One turning vector, and how many ticks it has turned:
The counts run from 0 to 856.
[161 173 130 138 127 115 176 147 128 130 117  96 139  73 154 158 102 134
 104 109 127 130 117  98 129  92  85 189 123 112 120 122 184 104 148 132
 119 126 124  80  99  74 130 140  83  93 120 136 116 150  95 139 122  95
 136 148 101 105]  742
[108 169 101 139 118 141 165 158 143 157 111 114 126  67 133 110 149 144
 126 130 122  99 131 115 130 122  93 142 134 109 135 138 164 132 131 111
  72 113  92 104 142  85 109 107  90  64 133 143  97 112  88 114 103  77
 144 178 135 110]  219
[108 141 101 153 125 124 169 147 135 127 125 111 141  75 133 146 147 146
 138 125 120 120 137 103 120 142 108 156 159 112  86 130 163  92 160 129
 125 106 120  84 145 100 137 120  95  53 145 171  69 127  95 137  94  85
 131 167 114  87]  441
[145 173 127 133 116 134 182 147 140 150 118 111 108  76 149 149 144 146
 109 136 139 111 118 114 121 110  94 145 130 125 130 148 182 107 147 129
 102 100 116  84 124 102 128 133  63  85 134 133 119 147 104 129  88  66
 126 176 130 104]  459
[126 178 124 152 141 109 174 153 121 129 110 121 148  60 153 169 124 133
  82 111  98 123 143 134 107 100 113 167 163 108 120 122 153 110 148 123
 100 131 128  75 122  90 129 133  91  71 133 135 119 156  86 119 117  82
 114 147 127  96]  131
[148 174 145 152 127 112 172 160 137 138 115 116 130  71 152 141 110 147
 101 121 119 128 109 111 119  70  86 184 129 126 124 113 177 113 147 121
 104 118 126  87 108  79 121 148  75  99 131 120 133 133 111 135 117  81
 148 143  99 102]  741
[136 147 105 142 133 138 175 134 120 140  96 103 116  70 133 113 129 145
 151 125 135 110 122  91 141 133  87 152 114  98  97 118 165 111 135 120
 121  81 104 100 133  73 141 115 104  63 143 162  95 114  99 128 122  94
 143 159  86  91]  247
[141 155 126 153 120 121 188 147 159 145  99 105 115  89 110 121 138 160
 116 136 131 112  99 142 133 118  97 189 144 129 127 130 156 118 160  99
  91  97  94 103 141  77  90 144  63 101 121 125  96  92 128 132 117  85
 146 169 112 118]  20
[111 174 134 151 129 118 173 149 139 152  96 117 136  63 131 115 102 140
 107 127 105 104 156 115 136  95  88 190 131 114 127  95 135 136 130 128
  96 107 100  92 131  78 122 119 111  77 136 143 101 123 116 131 121  90
 136 155  85  82]  256
[134 157 157 149 119 115 170 152 134 141 108  91 117  62 129 138 135 149
 118 142 126 116  96 107 118  82  76 147 128 117 113 147 190 109 147 110
  97 116 127  91 127  86 110 148  83  86 129 132 120 129 115 129  96  76
 146 147 102 107]  734
[151 168 124 136 124 136 189 153 148 143 136 119 115  73 134 142 125 149
 111 125 121 134 123 110 117 105 108 179 133 145 145 129 184 117 139 109
  89  88 133  86 109  99 117 137  60 113 143 127 118 120 117 143  94  67
 135 173 103 103]  466
[181 159 101 150 134 144 151 135 134 112 110  90 126  86 127 150 130 126
 134  94 126 121 108 115 137 141 111 166 143 112 116 159 181 125 147 120
 121  87 120  70 132  88 132 130  51 104 127 144  90 112  94 136  91 123
 115 163  97 118]  795
[157 162 102 136 116 139 174 129 140 119 124 103 129 103 147 146 133 139
 104  97 131 124 115 104 144 132 109 165 131 113 110 131 181 116 145 135
 138  64 103  85 137  83 147 132  56 100 125 144  88 118 114 136  96  89
 120 182 106  96]  475
[132 145 140 166 127 136 157 148 151 131 132 109 134  56 142 120 102 144
 123 124 122 118 124  96 126 107  99 209 147 112 126 102 157 111 149 121
 105  76 123  79 129  75 158 148  70 110 132 150 113 105 112 145 102  89
 158 150  90 118]  752
[129 165 126 142 128 125 171 148 136 141 102 111 129  74 106 164 146 115
  75 143 130  75 106 125 103 148 115 164 136 128 122 149 155 105 127 100
  92 114 118  82 165  87 122 123  72  92  97 144 103 105 141 126 110  76
 133 163 117 117]  631
[118 168 123 134 116 120 190 141 136 164 107 101 118  76 119 146 149 150
 102 130 116 100 111 115 129 108  82 147 124 110 124 138 171 132 121 100
  87 108  95 102 139  93  91 112  86  80 122 135 110 101 115 111 110  65
 127 174 141 113]  214
[160 168 117 153 127 108 187 164 126 108  84 123 128  99 138 122 126 132
 116 118 107 125 137 119 126 118 102 155 112 135 102 128 174 121 164 130
 122 122 117  92 135  65 119 120  73  81 146 135  98 146  97 140 107 110
 136 133  62  69]  280
[129 173 148 160 134  96 172 157 121 114 105 120 150  74 142 181 132 127
  70 115  97 110 123 124 113  90 105 160 159 113 102 131 156 118 137 116
 122 130 138  73 133  96 122 137  94  70 121 139 112 145  99 124 109  90
 113 141 104  90]  125
[142 157 127 153 106 127 163 139 152 126  94  89 117  62 131 149 156 134
 108 141 130  97  82 115 135 121  95 174 126 107 119 162 192 132 132 105
 105 106 123  96 150  83 115 144  80  95  95 141 123 121 144 117 100  86
 149 142  86  97]  37
[151 132 134 145 129 129 171 165 139 135 116  89 136  48 142 144 105 121
 112 127 104 101 154 117 125 113 119 178 153 118 119 113 136 125 145 105
  98 108 114  95 143  75 156 129  73 107 139 142 133  81 104 109 123 117
 138 173 112 121]  381
[143 183 139 153 142 113 172 168 118 125  98 119 149  83 118 161 108 107
  82 119  93  99 147 121 110 125 120 167 113 147 123 136 169 117 143 115
  99 131 140  82 150  70 115 131  80 103 128 135 103 141 113 132  99 115
 116 151  88 101]  593
[158 172 124 159 129 132 146 139 115 130 124 107 140  46 119 163 106 115
 114 106 102 100 106 120 113 103 126 170 134 124 129 140 175 140 121  86
  93 109 147  78 144  72 122 127  73 111 112 144 118 112 105 129 113 104
 135 166 102 134]  832
[152 143 109 152 130 137 165 132 124 129 138 107 132  71 132 159 133 136
 129 121 138 104 126 115 114 153 125 148 153 123  90 147 164  93 145 127
 121  70 124  79 160  95 153 127  63  89 123 166  93 107  92 132  93 101
 118 175 118 116]  150
[140 161 114 131 119 123 172 129 112 131 101 100 133  73 151 129 118 137
 118 110 130 108 125  90 153 125  84 164 105  91  83 112 166 122 132 125
 136  93 103  95 119  70 149 107 101  79 128 158  99 116  93 128 131 103
 130 150  86  95]  246
[131 170 117 127 131 115 168 140 125 137 130 106 145  63 150 138 132 135
 128 126 113 143 151 127 121 106 102 158 150 121 115 131 158 110 164 136
 109 122 124  88 121  89 121 126  85  70 156 146 105 174  89 140 105  85
 139 182 115  79]  457
[124 154 134 157 147 113 193 149 142 138  96 125 126  62 116 132 126 135
  99 155 118 100 139 148 101 137 119 163 154 126 121 118 125  97 143  98
  80  92 108  86 152  84 127 122  66  88 137 134 106  92 112 121 129 100
 135 158 108 125]  620
[186 163 112 139 101 129 190 159 129 126  94 100 114  83 133 144 115 150
 116  95 135 105 124 122 142 112 102 188 142 109 104 133 163 127 154 126
 115 121  74  96 122  88 128 143  69  88 114 142 118 110  93 118 120 109
 119 158 120  98]  58
[136 144 121 157 127 125 163 149 144 126 132 114 148  66 142 128  99 152
 136 109 109 137 142 106 124 107 109 220 159 123 117 102 148 114 164 138
 117  96 128  89 128  75 144 145  84  99 150 150 102 121 101 154 112  97
 139 155  88  96]  753
[132 162 113 129 132 153 147 142 139 152 132  83 123  45 113 152 141 119
 129 146 113 118 133 116 105 127 112 149 134 122 137 140 169 128 127 105
  88  91 143  84 141  82 133 110  55 100 148 145 110 119 110 119  85  90
 137 202 116 119]  180
[152 137 143 146 126 126 185 165 140 136 109  90 121  73 119 167 115 133
  86 118 104  88 121 100 120 119 105 176 144 132 116 128 156 118 129  98
 111 104 114  83 153  89 145 136  67 115 121 129 122  69 121 109 106  96
 121 167 120 129]  386
[151 146 101 140 115 137 185 149 141 134 125 116 116  85 128 140 155 146
 113 123 108 128 114 110 117 125 129 139 133 155 123 144 190 126 143  81
  92  92 119 100 151  83 115 120  51  97 150 131 100 103 100 127  86  84
 136 184 125 107]  191
[164 161 139 171 122 127 160 150 131 132 112 115 121  48 124 137 108 126
 118 120 110  77  99 103 117 114 112 152 110 144 110 153 185 126 127  99
 103  91 126  89 155  79 128 129  72 109 108 146 127 104 107 133  90 106
 138 141  73 111]  557
[140 148 136 157 129 135 161 150 143 137 130 105 117  51 138 108 114 150
 138 138 144 111 120 102 125 109  78 166 145 115 122 136 162  91 161 128
  88  93 107  85 130  84 143 146  74 105 142 142 115 109  97 138  94 100
 148 159 101 120]  745
[173 191 108 149 131 132 153 154 108 127 103 115 132  70 127 144 111 119
 111  91 124  89 120  98 137 122 101 168 112 117 125 150 183 146 124 127
 116 127 109  92 130  73 125 133  97  76 103 145 101 150  90 136 103 107
 113 156 107  97]  549
[134 159 135 160 126 102 173 180 149 110  89 106 143  68 135 153 128 126
 103 111  73 108 141 117 129  90 106 185 165 109 123 124 152 152 133 119
 115 133 122 102 145  97 115 143  95  81 120 141 119 128 115 101  96 102
 127 133  80  75]  79
[123 159 122 146 118 130 189 138 146 142 102 107 109  65 120 159 163 150
 107 135 105 119 133 130 115 131 123 141 164 104 123 131 151 124 131 112
  98  98 119  94 138 122 112 114  81  66 161 141 112 116 118 111  92  65
 117 171 116  84]  168
[143 145 138 130 130 122 185 164 133 145 107  99 120  69 131 160 148 142
 111 131 109 123 115 102  96 104  92 141 142 135 124 141 189 102 142  95
  83 135 126  84 128 103 119 137  82  74 152 126 129 106  92 110  98  76
 144 152 129 109]  414
[134 144 117 126 100 122 175 167 148 137 107  73 117  88 124 154 156 128
 107 137 119 107 115 118 114 117 105 141 123 128 110 156 186 129 136 104
 112 120 103 111 164  93 112 133  77  85 122 145 106 113 133 109  92  76
 137 178 121  91]  682
[125 152 145 165 126 113 173 146 150 125  98 110 121  64 118 138 132 150
 126 134 101 130 120 126 108  94 109 181 165 110 117 117 151 132 142 118
 107  98 133  93 137 109 103 145  84  90 153 141 110 134 129 145  81  71
 130 150  71  80]  769
[173 172 132 153 139 142 167 151 144 132 101 111 109  71 110 137 138 142
 121 122 123 116 102 134 118 107 106 168 156 123 136 155 172 119 155 118
  89 108 126  82 132 103 103 133  50  98 157 124 114 132 110 139  85  93
 126 168 106 109]  785
